128 stands for zero in the data rows.
Some points, each followed by its number:
[ 92 133 130  92 139 111  99 134 173 102  97 149  87 115 129  45] 0
[124 125 158 132 180 143 129 102 147 130  78 135 157 130 133  90] 1
[107  88 151 140 122 124  79 135 125 117 125 108 110 121 139  82] 2
[143 172 175 154 150 115 138  94 129 120  73 160 151 169 127 131] 3
[224 159 192 168 103  46 124 128 156 189 157 124 161 109 191 158] 4
[140 114 150 134 150 166 127 159 136 134 104 143 149 131 149  97] 5
[170 137 162 165 120  93 128  76 132 138 117 150 148 155 186 112] 6
[ 92 110 129 118 151 111 108 121 156 120 115 133 104 107 121  68] 7
[124 117 148 134 136 177  93 145 116 123 107 140 129 119 134  88] 8
[126 169 146 199 111  81 135  90 101 150 128 148 140 168 145 135] 9
[ 70 238 126  91  90   0 108 160 176 151 108 137  45 141  34 231] 10
[111  98 117 133 145 146 105 117 129 137  88 115 172 100 101  55] 11
[140 119 168 137 165 169 153  89 148 122  92 147 165 132 105  95] 12
[117 111  15  88 157  52 232 132  88 193 188  64 105 114  58 203] 13
[120 115 123 168  86 134 133 160  89  92 170 138 135 133 143 157] 14
[103 113 115 129 140 141  82 134 125 117 126 128 103 106 105  97] 15
[118 122  80  85 141 117 185 108 123 160 147  96 142 115 121 112] 16
[120 114 123 141 147 141 102 121 127 118 102 129 163 127 138  97] 17
[151 167 182 149 160 129 145  96 146 127  84 149 169 164 120 121] 18
[176 181  97  89  89 150 195  77 128 175 166 121 104 188 134 202] 19
[121 126 121 154 123 123 113 130 102 141 124 130 147 137 132 101] 20
[101 113 100  88 143 146 120 147 119 124 140 116 127  90  85 131] 21
[109 118 115 131 142 134  77 125 130 126 135 136 109 117 128  80] 22
[125  93  77 103  85 140 136 103 133 103 142 100 117 135 163 149] 23
[ 95 153 153  82 139 123  96 116 137 118 122 131  86 143 121  59] 24
[117 118 175 144 172 167 141 116 130 133  75 149 146 110 118  89] 25
[ 99 129  75  46 139 111 170 120 130 155 146 104 118 104  80 137] 26
[210 161 174 174  84  79 127 156 130 122 151 158 159 135 185 193] 27
[235 162 200 163  86  55 112 170 166 173 171 108 162  89 196 194] 28
[121 103 157 139 149 171 132  94 139 128  73 137 144  98 102  89] 29
[128 115 181 154 167 158 118 113 147 153  82 129 134 105 121  93] 30
[200 151 181 160  94  83 121 155 152 148 167 119 145 109 186 176] 31
[111  82  71  90 108 131 113 112 139  97 141 105 123 124 146 141] 32
[124 100 145 118 144 152 118 143 123  80 128 121 121 139 137 104] 33
[145 120 146 162 100 133 127 135 126  96 151 143 117 139 170 139] 34
[123 107 158 143 170 165 122 116 133 136  78 141 152 100 113  99] 35
[121 101 133 165 114 145 128 145 107  91 151 142 121 138 163 132] 36
[134  94  82  94  98 131 122 104 126 104 131 107 117 128 147 149] 37
[112 104  95 149 143 143 106 123 129 140  83 110 163  87 101  58] 38
[163 137 160 153 101 116 129 140 140 119 157 135 122 130 178 153] 39
[113 103 121 142 152 163 103 132 125 101 101 137 119 119 119  83] 40
[106 106  98 140 130 131  99 120 123 138  97 128 152  90 128  57] 41
[126  99 128 170 110 144 126 147  94  86 152 133 137 134 150 140] 42
[111 114 102 129 167 128 114 124 158 120 118 120 106 117 100  45] 43
[118 122  76 107 141 133 188 103 116 151 153  92 145 125 131 106] 44
[144 144 129 168  64 115 133 161 103 110 172 145 131 144 149 188] 45
[133 181 169 161 112 140 117 108 109  76  94 185 125 194 140 140] 46
[124 171  29 135 113   0 214 122 102 197 188 107  61 163  49 238] 47
[139 137 125 164  68 122 132 160  98 104 175 141 132 143 147 174] 48
[127 124 169 124 163 163 132  90 138 137  94 129 153 125 115  92] 49
[108 102 111 150 134 119  92 130 125 140 112 125 150 101 120  66] 50
[114 114  15  74 148  60 231 121  84 199 186  64  94 112  62 220] 51
[130 110 141 124 145 164 101 131 124 118  98 136 146 125 132  82] 52
[142 118 154 156  95 131 134 142 124 101 148 141 113 142 172 143] 53
[110 106 107 110 136 142 117 143 117 129 139 131 117  97  87 126] 54
[113 117 101  63 129 153 148 158 125 120 147 102 122  91  91 158] 55
[131 121 190 145 176 156 121 111 142 140  91 133 136 145  98 114] 56
[119 104 118 170 101 140 130 150  83  86 161 137 129 136 144 146] 57
[ 98  99 135 133 112 178 103 141 131 113 108 130 138  96 132  87] 58
[ 96  87 144 140 130 145  91 128 118 114  99 125 133 121 145  63] 59
[111 178  32  39  99  22 199  97  92 192 198  97  35 173  52 255] 60
[118 103 115 132 135 140  84 133 131 119 135 133 109 121 109  93] 61
[116 201 187 156  92  73 106 121 117 130 117 155 137 177 100 196] 62
[119 205  60 146 106   0 188 128 111 197 176 120  38 175  50 255] 63
[ 97 106 134 160 111 167  98 133 128  89  90 143 135 118 152  56] 64
[119 122 190 199 103 106  84 142 139  41 146 164 107 156 163 165] 65
[109 107 104 140 142 147 104 136 119 138  94 122 158  97 106  48] 66
[137 129 148 127 174 158 135 123 119 137  67 141 155 130 118  91] 67
New points follow, each followed by the number of its nearest point above by angle.
[ 74 121 115  88  84 157 115 164 140 118  75 139 172 105  96  94] 58
[ 98 119 124 126 134 132  96 127 133 123 134 136 104 106 102 104] 15
[203 168 180 177  79  84 124 150 133 124 139 168 151 136 189 185] 27
[164 137 149 153 125  84 144  75 130 159 149 129 149 159 188  99] 6
[124 172  30 135 112   0 214 125 102 200 188 106  59 162  49 238] 47
[134 102 154 115 151 149 122 152 119  87 143 120 126 150 151 123] 33
[129 191 161 138 115 123 138 107 140  84 128 174 142 180 119 146] 46
[177 157 109  94 107 149 192  79 127 183 150 122  96 191 123 179] 19
[113 129 129  93 148 150 131 157 131 111 141 119 115 121 101 148] 55
[114 121 128 131 136 130  87 131 132 123 116 127 109 106 131  71] 22
[149 154  67  73  89 151 185  86 133 151 161 114  91 178 158 192] 19
[116  86 159 122 117 131  81 138 133 138 120 120 113 135 145  88] 2
[173 180  91  87  94 154 195  75 127 177 170 119 102 193 136 204] 19
[135 122 128 140 148 149 114 119 134 108 113 138 158 133 140 112] 17
[196 166 183 179  96  98 124 143 131 131 135 167 152 139 185 171] 27
[148 135 163 126 179 173 126 118 131 134  75 137 162 140 107  85] 67
[136 115 138 116 159 136 105 116 125 113 111 127 172 156 131 101] 17
[117 123  76 106 137 128 186 103 115 155 151  93 143 124 129 107] 44
[105 129 158 141 152 152  99 115 128 138 106 138 121 120 119 103] 30
[178 177 104  88  94 151 198  76 130 179 166 125  97 191 131 194] 19
[ 95 115 114 124 142 140  79 134 122 119 129 130 105 101 102  99] 15
[119 100 122 144 150 144  91 116 125 123  86 151 116 120 123  95] 40
[192 162 182 174 101 108 128 133 129 132 128 164 157 142 184 158] 27
[117 118  91  74 125 141 142 159 127 119 154 106 127  79  87 160] 55
[116 171  31  40 108  32 202  98  91 195 194  94  41 169  51 255] 60
[100 128 113  64 149 156 150 163 131 116 144 119 113 111  90 149] 55
[107 114  95  71 129 138 139 158 127 128 160 102 130  82  86 166] 55
[113 134 108  86 143 161 146 166 131 107 137 117 116 108  92 149] 55
[201 150 163 165  91  85 124 158 129 112 156 153 162 132 177 191] 27
[ 83 119  76  39 119 113 158 132 141 146 142 106 112 106  64 145] 26
[119 171 112 179 112 133 148  98 129  60 126 157 118 180 173 116] 46
[196 164 179 180  98  99 124 140 133 130 132 166 157 140 184 170] 27
[159 162 162 116  94 147 162 114 118 146 128 155  83 171 148 139] 19
[135 120 140 122 151 176 126 141 137 131 104 150 156 116 164 104] 5
[ 97 119 100  71 131 147 153 162 136 124 144 112 118 106  90 161] 55
[102 122  87  28 142  94 155 128 118 145 138 121 102 151  69 151] 26
[144 178 185 144 159 142 137  97 142 123  79 151 163 151 122 115] 18
[178 181 105  85  99 152 201  72 132 170 165 121 102 196 131 192] 19
[113  88  74  86 116 146  98 116 143  92 125 110 129 115 150 123] 32
[108 130 118  82 148 147 150 154 133 118 129 127 108 129  91 137] 55
[133 163 119 156 122 147 119  95 122  74 120 157 130 172 173 133] 46
[116 100 148 145 151 157  80 106 126 112 115 144 113 135 120 100] 40
[165 142 207 177 101 115 123  65 154 120 121 166 131 167 198 141] 6
[128 120 125 132 152 153 102 119 104 113  97 132 163 117 138  98] 17
[136 159 116 154 111 152 130  91 133  86 110 141 132 159 152 134] 46
[201 169 183 176  89  91 124 146 133 126 134 164 153 138 186 179] 27
[113 108 187 185 130 115  87 146 127  43 128 150 118 152 153 141] 65
[141 149  69  68  85 149 175  97 129 142 160 103  90 169 159 187] 19
[102  91 119 111 130 167 102 154 122  95 114 128 150 112 124 102] 58
[107  88 145 138 126 151  88 128 116 123 109 112 136 119 143  96] 59
[ 99 124  87  63 138 114 174 125 134 155 139  98 131 118  90 134] 26
[103 120 139 112 165 173 123 131 124 122 109 135 157 139 126  91] 52
[123 174  31 136 110   0 212 124 104 198 189 107  60 164  48 239] 47
[105 118 109  71 138 141 155 157 120 110 141 106 103 103  95 154] 55
[145 131 142 134 152 178 130 127 135  89 119 133 165 146 165 127] 5
[118 200 176 179  86 128 127  94 142  77  84 168 114 162 151 143] 46
[114 107 115 135 131 123  71 127 132 128 122 131 115 102 129  78] 22
[116 104 117 139 165 140  82 128 139 118 103 144 129 113 118  83] 40
[100 115 122 129 143 147  98 127 122 128 129 140 121 106 107 111] 15
[114 129  73 110 139 131 184  99 111 143 146 101 145 129 137 102] 44
[106 110  98  78 130 143 134 159 131 119 151  99 130  83  86 164] 55
[147 125 177 145 126 151 128 131 121 119 106 166 166 140 162 120] 5
[ 95 133 112  84 151 154 128 150 154 127  80 143 102 123 108  56] 0
[148 154  75  72  85 150 177 100 133 149 161 114  91 178 153 197] 19
[178 180 105  86  98 150 204  69 132 181 165 119  98 190 129 200] 19
[158 133 151 150 100 119 127 132 137 109 155 133 124 133 178 148] 39
[181 173 112  85 109 146 197  78 127 183 163 122  88 204 122 193] 19
[103 116  97  85 141 146 127 152 129 118 141 116 124  84  86 143] 21
[ 92 126  83  47 135 109 151 128 128 149 154 115 101 115  65 151] 26
[117 119  80 112 122 132 151 116 109 138 136  99 160 125 136  82] 44
[105 111  97  75 128 143 147 159 124 118 147 101 121  85  81 166] 55
[134 179 178 156 120 117 155  74 129  91  70 142 149 191 128 126] 3
[199 164 180 177  95  94 124 145 131 127 131 165 153 137 186 171] 27
[118 208 181 145  93  80 108 115 114 132 113 153 131 165 110 192] 62
[206 156 169 168  85  82 124 158 129 117 152 157 160 134 180 193] 27
[138 189 169 180 130 122 143  84 123 113  78 157 146 178 138 123] 3
[155 137 151 151 103 117 128 133 134 110 158 141 115 132 177 149] 39
[107  95  81 108 103 134 113 115 135  89 131 123 122 117 147 121] 32
[118 121 108  66 132 155 145 164 131 122 143 107 116 103  79 151] 55
[109 117 104  69 135 144 147 169 126 110 151 103 115  94  90 163] 55
[106 119  91  63 130 141 148 156 127 119 155 104 128  85  86 159] 55
[180 160 105  78 114 150 198  76 128 176 153 122  93 190 119 181] 19
[121 124  84 109 120 129 150 112 113 133 141 103 163 129 138  79] 44
[115 115  81 115 120 129 157 114 114 140 138 101 165 124 132  82] 44
[127 131 187 203  96 111  91 135 135  33 153 170 111 163 166 163] 65
[ 96 130 109  71 133 147 148 162 129 124 137 113 114 104  92 142] 55
[117  90  91 123 111 143  90 112 149 102 125 128 126 131 141 133] 32
[134 127 177 115 166 167 142 105 142 130  86 128 151 122 121  88] 49
[105 119  94  69 131 136 141 160 119 117 150  97 118  91  92 164] 55
[109  97 159 129 135 136  83 124 130 120 122 115 108 124 133  83] 2
[163 133 156 156 101 120 128 134 138 119 154 139 120 129 187 148] 39
[107  81 151 151 120 159  86 119 121 113  95 124 139 123 148  65] 59
[129 108 142 164 108 145 127 141 115  87 151 143 119 138 160 133] 36
[140 171 120 151 110 146 125 100 120  88 119 161 142 158 166 131] 46
[120  83  67 103  99 135 119 122 129  99 135 107 131 122 139 132] 32
[118 126  78 113 137 134 186 105 113 145 149  98 147 129 137  95] 44
[169 179  85  86  85 148 194  83 121 171 169 118  94 192 137 196] 19
[152 196 182 178 113 154 133  81 139  79  97 162 122 199 126 163] 46
[131 101 144 132 145 155 101 161 118  90 120 131 130 132 131 115] 33
[108 123 104  66 131 152 145 165 137 121 147 104 119 101  79 156] 55
[105 116  93  71 129 147 140 158 128 120 151 103 122  92  87 162] 55
[125 107  96 115 139 149 102 105 133 108 106 127 126 120 126 109] 40
[106 119 105  79 119 139 138 153 123 132 153 102 133  86  96 161] 55
[123 172  28 135 112   0 214 123 103 198 187 106  60 162  49 237] 47
[161 177  74  85  87 150 195  81 134 168 166 128  96 187 150 196] 19
[105 120 105  71 135 152 146 162 123 116 144 107 115  85  91 158] 55
[182 180 107  95  97 152 194  77 129 178 169 123 101 192 132 196] 19
[122 120 186 201  95 110 101 136 138  31 153 166 103 176 166 170] 65
[ 62 126 111 109 100 160  94 152 110  99 107 141 155 117 100  85] 58
[107 114 102  64 130 153 146 159 120 117 152 103 116  92  87 158] 55
[152 146 125 144 138 142 117 113 124  99 101 151 141 141 151 120] 46
[108 113  97  66 126 149 143 158 129 124 145 100 120  90  94 166] 55
[124 106 117 137 143 131  75 125 132 141 117 134 114 105 138  78] 22
[122 111 114 170  80 132 134 161  90  89 174 142 133 135 140 167] 14
[107 102 131 133 136 125  74 131 119 128 132 139 113 118 132  67] 22
[160 138 158 153 102 115 131 140 136 120 156 137 122 132 182 153] 39
[135 143 129  76 130  69 141 113 104 149 161 117  83 192 106 182] 60
[127  94 149 126 148 149 104 156 120  84 121 126 140 142 142 114] 33
[103 112 159 123 122 146 100 131 123 120 115 111  97 133 138  93] 2
[103  91 153 129 125 136  82 133 118 125 108  99 106 129 136  83] 2
[124 175 118 169 109 151 123  93 127  65 128 167 119 170 177 137] 46
[128 161  24 129 116  15 222 124  99 200 189 102  68 153  48 229] 47
[122 184 125 174 101 150 125  81 115  80 106 157 108 189 156 122] 46
[ 85 133 106  45 132 107 143 132 134 137 144 104  98 138  65 136] 26
[ 98 117 135 137 142 134  60 126 134 130 119 131 103 119 120  78] 22
